0: tensor([-21,   0, -18, -25, -15, -11,  -8,   2, -18,  -1,  -1,  -4,   3,  -9,  -5,  -3, -17,  -6,  15, -10, -19,   1,
        -25, -27,  -7,  -4,  -5,   2,  -5,  41, -21,  -2])
1: tensor([ -8,  -3, -15,   3, -19,  -4, -14,   1, -19,  -7,   0, -11,  -7, -12,  -6,  -1, -13, -14,   3,   7, -14,  -2,
        -18, -32, -14,  24, -11,   2,  -9,  31,  17,  -2])
2: tensor([ 14,  45, -14, -47,   5,   0, 101,  -3,  60,  -9,   0,  98,  54,  -4, 127,  -1, 121,  91,  81, -12,  -9,   0,
         90,  93,  71, -14,  -3,   1, -17,   1, -43,   0])
3: tensor([  4,   2,  -6, -26, -19,   0,  -7,   1,  -6, -10,  -1,  -3,  11,  -5,   1,  -5,   7,  -9,  66, -13,   0,  -1,
         37,  58,  32, -16,   0,   5,  31,  70, -23,   1])
4: tensor([-11,  -1,  -8, -19, -23, -10, -14,  -1,  -7,  -5,   4, -10,  -3,  18,  -5,  -3,  -3,  -9,  20,   4,  -4,   0,
        -14, -12, -13,  29,  -2,   1,  -8,  55,  -1,   0])
5: tensor([-19,   0,   0,  -3, -27,  -7,  31,   1, -10, -14,  -4, -10,   2, -12,  -4,   2,  16, -31, -35,  15, -12,  -2,
        -20,  -6, -16, -17,  -8,   2,   0, -29,  11,   0])
6: tensor([  9,   1,  -8,  -7, -19,   5,  10,  -2, -18,  31,   0,   4,  -4, -14,  -4,   0,  -2,  61, -47, -13, -11,  -2,
        -11,   2,  30,  -9,  -2,  -5, -13, -14, -30,   2])
7: tensor([-14,  -1, -18, -10, -17,  -6, -23,  -3,  -9,  -8,   4,  -9,  -3, -10,  -5,   0, -11, -15,  45, -14,   2,   4,
        -23, -19,   4,  11,  -5,   0,  -4,  47, -11,  -1])
8: tensor([-24,   2, -18,  62, -20,   7,  21,   0,  -5,  -8,  -3,  -3,   3,  -9,   0,   1, -15,  -8, -21,  -7,  -1,   3,
         -8, -30, -20,  -6,   0,   2, -17, -48,  39,   1])

tensor([113,   4,  87, -40, 109,  -3,  -7,  -1, 110,  -7,  -1,  21,   3, -15,  46,   0,  -5,   5,  65, -14,  84,   0,
        103, 102,  58,  -8,  -3,   2,  79, -30, -59,   1]) -> 3 2 6 7 4
tensor([-13,  -2,  -7, -12,  -9,  27,  23,   2, -15,  36,   0,  -4,  -9,  -6,  -8,   1,  -8,  -6, -53,  37, -18,   2,
         -9, -15, -11,  -3,  18,   1, -14, -54,  -1,   0]) -> 5 6 8 1 0
tensor([-13,   0,  -4,   8, -10,  -8,  34,  -1, -10,  -2,   3,  -4,  -2,  -9,  -1,  -2,  30, -17, -26,  -1,  -2,  -1,
         -7, -10, -21,  -5,  -2,   1,  -2,  -2,   3,   2]) -> 5 1 8 0 4
tensor([-30,  -2,  -5,  -3,  -6,  -2,  -4,   1,  -7,  -9,   1,   3,   6, -19,  -3,  -1, -10, -38,  -9,   7,   0,  -1,
        -15,  -9, -25,  12,  -5,  -1, -12,  24,  14,  -4]) -> 1 0 4 7 5
tensor([-15,  -3,  -9,  34, -26, -10,   6,  -1, -13,   3,   2,  -4,  -1,   2,  -2,  -2,   2,  -7, -41,  11,  -4,  -1,
        -25, -12, -26,   3,  -1,   1, -12, -24,  69,   1]) -> 8 5 1 4 0
tensor([  1,   0, -24, -35, -10,  -1, -15,  -4, -11,  -7,   5,  -2,   5,  -1,  -3,  -4, -10, -19,  50, -15, -10,   2,
        -14,  -7,  16, -21,   5,  -4,  15,  65, -43,  -1]) -> 7 0 4 3 1
tensor([ 23,  -3,  -2, -16,  -4,  53, -33,  -2, -15,  97,  -2,  -2, -13,  40,  -6,  -1,  -8,  40, -30,  -3,  18,  -1,
        -15,  13, -26, -18,  46,   1,  12,  -5, -31,   0]) -> 6 0 4 1 7
tensor([ -2,  13, -11, -28,  14,  -6,  15,   1,  -9, -12,   1,  50,  -4, -20,  24,   2,  88,  11,  -3, -23,  -6,   1,
          6,  37,  65,  -6,  -5,   2, -14,  -2,  -1,  -1]) -> 6 5 3 0 7
tensor([-15,   0,  -5, -13, -12, -14,  -7,  -4, -11,  -7,   1,  -8,   7,  -8, -11,  -1,  -1,  -7,  22,  -5,  -4,  -1,
        -17, -13,   1, -14,  -1,   3, -10,  31, -15,   0]) -> 0 7 4 1 5
tensor([ -7,  -3, -18, -23,  -5,  -5,  -7,   3, -17, -17,   0,  -6,  19,  -7,  -9,  -1,  -7, -26,  42, -19,  -9,  -2,
         -5, -24,  22,  -1,  -4,   1,   6,  38, -23,  -1]) -> 7 0 4 1 3
tensor([-18,   3, -12, -10, -10,  -9, -11,  -2,  -8,  -8,  -1,  -1,   4,  -7,  -2,   2,   4, -40,   4, -20,  -7,   1,
         -7, -13,  -6,  -9,   1,  -1, -14,  30,   2,   3]) -> 0 7 1 4 5
tensor([-17,   1, -10,  -2, -14,  -1,  12,   1,  -6, -14,   1,   0,   1, -20,  -5,  -1,  11, -36,   0,   0, -15,  -2,
        -19, -21, -10,   4,  -7,   1,  -4,  26,   2,  -2]) -> 1 0 4 7 5
tensor([-13,   0,   4, -13, -22, -11, -15,   3, -22,   2,   3,   5,   5,  -1,   1,  -1, -15, -33,  32, -26,   2,  -4,
        -14, -24, -12,  22,  -4,  -1,   3,  48, -14,  -2]) -> 7 4 0 1 3
tensor([  0,   1,  -1, -28, -15, -10, -31,  -1, -15,  -6,  -2,  -6,  19,   1,  -1,   2,  -1, -19,  78, -12, -17,  -2,
         -9, -24,  17,   7,   0,  -1,  22,  54, -33,  -3]) -> 7 0 4 3 1
tensor([ -3,   0, -20,   1,   3,   2,  34,  -3,  -2, -11,   2,   4,   0,  -7,  -1,   2,   1,   1, -16,  -1, -13,  -2,
         -6, -25,  21, -11,  -6,  -3, -21, -31,   2,  -1]) -> 5 8 6 1 0
tensor([ -1,   0,  -1, -39,  -5,  55, -32,   0, -13,  96,  -2,  -8,   1,  -7,   0,  -1, -11,  32, -60,  15, -10,   3,
        -27,   1,   1,  -7,  43,   0, -12, -40, -20,  -1]) -> 6 5 0 1 4
tensor([127,  -1, 117,  -7,  94,   1, -12,   2, 105, -12,  -1,  -2,  -8,  61,  -1,  -4,  -5,  81,  81, -18,  -8,  -2,
         81,  98, 104, -13,   1,  -2,  91, -61, -59,   0]) -> 3 6 2 7 4
tensor([-17,   3, -10,  -8,  -3, -13,  -2,  -2, -18, -12,  -2,   3,  -2,   7,   5,   1,  -9, -34,  -2,  10,  -4,  -2,
        -10, -27, -34,   0,  -2,   1, -11,  62,  26,  -1]) -> 1 4 0 7 5
tensor([ 40,   3, -19,  -6, -13,  16, -27,   0,  -5, 121,  -2,   0,   7, 127, -11,  -1, -11,  64, -31,  -6,  56,   3,
         -9,  13,   6,  -7,   4,  -2,   0,  13, -63,  -1]) -> 6 4 0 7 1
